Here are some points, each followed by its number:
[0.07 -0.50 0.34 0.61 -0.32 -1.07 -0.24 0.69 0.33 0.11 -0.47 0.06] 0
[0.77 -0.18 -0.28 -0.31 0.08 -0.21 0.13 1.32 -0.25 0.26 -0.13 -1.05] 1
[-0.72 0.50 1.14 -0.41 0.09 0.25 -0.18 -1.71 0.48 -0.42 -0.01 0.68] 2
[-1.47 -0.49 1.74 1.87 0.07 -1.35 -0.65 -1.42 1.68 0.37 0.10 1.39] 3
[1.09 0.95 0.11 -1.34 -0.74 0.85 2.05 1.62 -0.14 -0.14 -1.12 -2.62] 4
[0.76 -0.08 -0.34 -0.25 -0.13 -0.19 0.09 1.58 -0.04 0.29 -0.18 -0.91] 5
[0.87 -0.11 -0.45 -0.24 0.01 -0.27 0.35 1.58 -0.19 0.29 -0.12 -1.04] 6
[-1.57 -0.23 1.59 1.47 -0.02 -1.08 -0.63 -1.80 1.42 -0.18 -0.20 1.81] 7
[-1.61 -0.50 1.77 1.48 0.06 -1.19 -0.87 -1.81 1.21 0.02 -0.09 1.84] 8
[1.13 0.75 0.22 -1.61 -0.58 0.72 1.89 1.63 -0.30 -0.11 -1.12 -2.58] 9
[-1.52 -0.26 1.79 1.45 0.06 -1.06 -0.47 -1.62 1.30 0.15 -0.11 1.37] 10
[0.11 -0.55 0.42 0.95 -0.36 -1.19 -0.02 1.14 0.38 0.24 -0.48 -0.29] 11
[0.07 -0.40 0.05 0.86 -0.27 -0.95 -0.09 0.62 0.26 0.01 -0.47 0.26] 12
[0.63 -0.11 -0.59 -0.34 -0.09 -0.28 0.24 1.50 -0.33 0.18 -0.17 -0.64] 13
[-0.84 0.00 0.98 0.33 0.31 -0.04 -0.82 -1.80 0.67 -0.13 0.35 1.19] 14
Which three points above are nearest to each new point by angle? Their numbers follow each, nearest first.
[0.41 0.49 -0.91 -1.59 0.70 1.53 -0.60 -0.35 -0.78 0.15 0.97 -0.02] 9 4 1
[-0.97 0.00 1.01 0.38 0.39 -0.14 -0.56 -1.62 0.83 0.10 0.46 1.07] 14 8 7
[0.15 -0.38 0.40 0.89 -0.16 -1.08 0.17 1.13 0.39 0.24 -0.52 -0.62] 11 0 12
[0.40 0.34 -0.80 -1.52 0.62 1.55 -0.44 -0.23 -0.66 0.14 1.02 -0.07] 9 4 1
[1.84 1.14 -0.50 -4.08 0.12 3.52 -0.86 -2.70 -1.02 -1.53 1.06 0.86] 2 14 9
[-0.74 0.66 1.31 -0.42 0.02 0.26 0.04 -1.81 0.71 -0.35 -0.05 0.51] 2 14 7
[-1.82 -0.84 -2.27 4.16 -0.87 -2.98 0.16 0.94 -1.02 -0.09 -1.12 1.71] 12 0 11
[0.45 0.28 -1.50 -1.51 0.51 1.60 -1.05 -0.71 -1.16 -0.32 1.25 0.64] 2 14 13
[0.52 0.31 -1.54 -1.66 0.68 1.65 -1.16 -0.77 -1.57 -0.42 1.27 0.74] 2 14 13
[0.10 0.26 0.78 -1.16 -0.38 1.63 -0.22 -2.70 0.01 -1.04 0.04 1.11] 2 14 7
[0.40 0.19 0.15 -1.30 -0.54 1.91 -0.62 -3.15 -0.17 -1.46 0.37 2.07] 2 14 7
[0.53 0.55 -0.94 -1.53 0.59 1.61 -0.54 -0.26 -0.77 0.09 1.05 -0.24] 9 4 1
[0.56 0.13 -2.37 -1.60 0.46 1.95 -0.87 -1.09 -1.96 -0.65 1.54 1.03] 2 14 13
[0.11 -0.39 0.28 1.15 -0.24 -1.20 0.32 1.55 0.75 0.57 -0.73 -0.59] 11 0 12
[0.50 0.58 -1.49 -1.63 0.71 1.61 -0.76 -0.64 -1.24 -0.31 1.24 0.59] 2 14 13
[0.08 -0.41 0.51 0.69 -0.06 -1.11 -0.03 1.01 0.40 0.21 -0.49 -0.49] 11 0 12
[-0.17 -0.12 -1.69 0.02 0.12 1.05 -0.47 -1.16 -1.19 -0.31 0.95 1.13] 14 2 8
[0.58 0.35 -1.67 -1.63 0.58 1.77 -0.98 -0.82 -1.42 -0.29 1.25 0.53] 2 14 13
[0.06 -0.44 0.09 0.97 -0.21 -1.21 0.20 1.10 0.44 0.39 -0.55 -0.48] 11 0 12
[0.53 0.47 -0.60 -1.54 0.57 1.50 -0.34 -0.20 -0.51 0.31 1.16 -0.08] 9 4 1
[-0.18 -0.25 -1.76 0.16 0.21 1.08 -0.29 -0.74 -1.21 -0.13 0.89 0.90] 14 2 8
